Named turns come first, each shown by rows before and after it. Which turns, in which order, take the first row of each pair that follows to the second? Write the first one first, as in the answered first pair.
Z593 (before -> after):
[ 21.0   3.1 -20.4 -23.5   2.6  40.9  12.9  16.9 -20.8  44.3  -0.3  12.0
  26.7  19.8 -39.5  10.8   7.5]  ->  [ 19.1   1.7 -16.4 -20.7   0.6  42.4  10.6  17.3 -15.7  47.3  -2.6   8.4
  25.7  18.2 -43.5  13.4   4.7]
[ -2.7  -1.8 -16.9   0.0  11.3  -3.2  19.2  -3.7 -26.2  -9.1   7.4   7.6
  15.1   1.0   8.5  -3.9   7.1]  ->  [ -1.5  -5.0 -13.9  -1.0  18.6 -13.7  18.5  -6.1  -6.9   2.5  18.2   8.8
   0.9 -14.2 -15.5  14.5  16.7]
[ 16.5  -8.1   6.5  -0.6  -4.2  36.3  16.3   4.3 -29.4  -3.4  10.0  15.2
  -0.4 -11.9 -24.3  -3.1   6.3]  ->  [ 13.5  -8.7   8.5  -2.6  -4.7  33.5  12.7   5.6 -17.1   1.8   9.7  14.3
  -6.3 -16.6 -34.3   4.2   4.5]
Z592 (before -> after):
[ 10.2  20.4 -26.4 -17.7   4.2  47.9 -16.1   9.6 -53.2  16.7 -35.6  -2.1
  10.3  28.6  25.0 -17.1 -19.4]  ->  [ -5.3 -11.1 -40.0 -15.7  45.1 -29.3  27.7 -17.4 -50.0  -1.2   5.8   8.5
  14.2 -22.7   0.7  26.9  20.9]
[  1.1  12.5   5.9  13.9   6.6 -46.6  -9.5   9.1 -32.4  53.9   0.1 -18.9
   3.7 -20.1 -15.2  22.5   3.5]  ->  [  1.7  16.5  33.6  23.5   4.9 -48.0 -19.0   8.0  -8.6  45.8 -13.2 -25.2
  -8.2 -17.0   0.0   9.1 -13.3]
[  4.7 -24.4  -4.3 -27.8 -30.7  -2.2  23.0  22.4   0.5   4.8 -23.3  20.9
 -31.7 -12.4 -47.0  27.5 -11.4]  ->  [  0.5 -24.4  16.3 -16.3 -27.7 -16.4  21.7  15.8  24.5  -3.3 -28.8  10.1
 -37.9 -19.3 -37.5  26.5 -23.2]
[ 14.7  16.1  -6.4  -4.0 -26.7  40.4 -35.8  31.6  14.1  42.1 -23.1  -4.3
  -2.2  17.5 -26.0  -1.0  -0.9]  ->  [  0.4  -7.6 -26.3 -12.0   8.9 -12.0  -2.7   7.1  -1.4  38.7  17.8   6.1
   3.5 -14.5 -52.9  37.6  39.4]
Z281 (before -> after):
[  2.9 -14.7  -9.2  -8.6  18.6 -42.0  11.5  -7.5  -1.4 -16.9  21.4  -0.5
  11.2 -26.7  -6.6  28.7  15.4]  ->  [  3.1  -2.0  27.9  13.7   7.3 -30.4 -11.6  -7.7  27.6 -30.6 -10.2 -17.0
  -2.3 -14.9  25.1   0.6 -15.4]
[  0.0  -7.1 -24.5 -13.9  -2.3 -16.3   5.7  -5.4 -15.8   7.8  17.4   3.1
  -2.7  -3.4 -17.1  13.9  11.2]  ->  [ -6.2 -12.1   0.7   4.1   5.9 -32.6  10.0 -16.0   5.1 -15.5  12.9  -4.7
  -8.7 -13.1  10.3   7.9  -0.9]
[ 23.1  -7.9  -2.2  -3.2   2.9  -7.0   3.2  -3.9  15.2 -26.2   5.2 -24.1
 -20.1   1.3  26.3 -19.7 -10.4]  ->  [ 26.6   0.8 -16.4 -12.3  -6.7  19.6  -5.3   6.1   3.8  -6.2  -0.3 -20.8
 -18.0  15.2   9.6 -23.6  -6.3]
Z316 (before -> after):
[  6.5   4.3 -53.6 -30.2 -10.8 -20.3  77.7 -15.0 -38.4 -12.7  27.0  13.2
  -3.8   6.6   8.1  21.1  18.5]  ->  [  5.6   6.4 -41.0 -16.9  -9.4 -24.2  77.6 -16.4 -41.1 -37.8   7.8   3.7
  -1.9  12.8  40.3  -2.1   2.2]
[ 10.0  30.8 -15.9   2.5   9.5 -19.0  -0.3 -16.4 -17.0  14.6 -25.8   0.7
  10.8  11.7 -13.8  13.8  15.5]  ->  [  9.7  25.1 -13.3   7.8  18.3 -30.0   4.4 -16.6 -16.7   6.6 -25.7   2.3
  10.9  12.2  -3.7  13.5  16.4]
[  4.7  -4.5   5.9 -29.9 -37.7  17.1 -10.1   0.2   3.3  19.1  -9.8  30.9
 -29.9  27.0 -20.1   1.9  -1.9]  ->  [  0.3 -13.1  -7.9 -32.1 -18.6  -6.9   4.8 -13.2   3.5  17.1   6.4  35.5
 -28.1   8.3 -35.1  23.0  16.8]
[ -4.5  28.9  14.3 -21.3   3.3  12.0 -32.1   9.7  18.4  12.3  11.4  14.5
 -20.1  -0.7 -23.7 -12.3  35.2]  ->  [ -5.5  24.1   9.6 -18.6  15.3  -9.8 -12.2  -2.8  16.1   2.5  20.9  12.4
 -15.4 -11.7 -21.7  -1.1  44.7]
Pairs:
Each pair is 2 to 3 turns apart.
[-11.1  15.6  57.5  15.5 -23.1  29.6 -41.2   6.5  70.2   7.8 -17.1 -27.3
 -33.6   4.3  -2.8  -4.9 -34.1]  ->  [-23.1 -19.1  -8.2 -16.2  22.4 -35.2  14.8 -18.2  21.5  17.8  43.3   0.9
 -17.5 -38.9 -63.1  58.1  38.5] => Z592 then Z592
[ -5.3   9.2 -32.3 -15.2  13.7 -14.8  30.0  -1.0 -57.0  -2.0   0.7  28.5
  41.8  21.8   4.2   2.4  47.0]  ->  [ -2.5  34.3  40.3  19.2 -25.0  23.1 -27.0  16.8  28.3   0.8 -42.8   1.0
   1.5  37.6  34.0 -31.2 -12.4] => Z593 then Z281 then Z592
[-13.9  23.6  41.7  -0.7   8.9 -15.0 -29.3  -3.8  61.3 -12.0  12.6  -1.5
  -4.6 -23.3 -26.9   0.3  -8.7]  ->  [  1.6  43.0  -3.6 -23.5   0.9  39.0 -19.8   8.6 -27.8 -18.1  -3.0   4.4
  32.3  28.5   4.1 -38.8 -16.2] => Z593 then Z593 then Z281
[ -2.4   2.0  19.6 -15.0 -23.1  10.6 -28.2   4.4  43.2  24.2   7.0   0.5
 -16.2   1.2 -16.8   3.5   4.6]  ->  [  5.2   6.7  -9.5 -22.4  -9.1  17.6  -7.9   4.5 -23.3 -10.3  -1.4   3.4
  18.7  30.7  30.6 -32.1   2.4] => Z593 then Z593
[ 17.7  11.1 -13.8 -46.5  20.2  36.7  19.8  39.9 -51.7 -11.9  -9.2   2.8
   9.7  -7.0   5.8 -30.2 -11.6]  ->  [  4.8 -10.7  -9.8 -42.6  36.7 -12.3  31.5  23.6 -24.5 -10.3  21.4  11.5
  -2.6 -48.5 -35.5  13.6  16.1] => Z281 then Z593
[-23.5  22.7  30.2   6.9   4.7 -38.8  -4.3  -6.7  44.6  -8.6  15.2 -12.0
 -42.4 -29.2 -31.2  21.0   4.5]  ->  [-23.6  31.8  30.9   4.3  -9.5 -15.0 -19.4   1.8  49.5   1.4   3.3 -12.5
 -50.5 -20.6 -35.0  13.4  -5.9] => Z281 then Z316
[  6.4 -10.7 -29.8  -7.3   2.4   2.3  14.0   5.3 -35.8   6.3  22.9  -0.9
  17.1  12.0 -19.5  -2.2  12.4]  ->  [  2.4 -21.2 -11.1  -6.3   8.7 -23.2  10.8  -3.4  -3.1   6.7  34.7  -0.7
   1.6 -11.1 -32.0  15.9  17.3] => Z316 then Z593
[ -1.0  25.9  14.0  -3.2 -32.4  80.9 -34.0  15.5   1.9  37.1 -25.6  -1.2
   0.5  40.6   3.4 -40.6 -13.7]  ->  [ -4.1  17.2  -9.1 -21.8 -32.2  77.7 -28.4  21.1  -0.4  63.9  -3.1  12.0
   1.3  28.0 -37.8 -13.1  12.9] => Z316 then Z593
[ -5.7   9.7  36.2  41.0 -10.7  32.7 -36.0  39.9  36.5  -1.1 -19.1  -3.8
 -27.2  11.1 -20.8 -27.6 -39.3]  ->  [  0.2  13.9  13.2  27.2 -17.7  51.9 -29.9  43.9   1.0   4.7 -19.9   2.3
 -13.3  30.6 -20.4 -40.8 -33.6] => Z316 then Z593
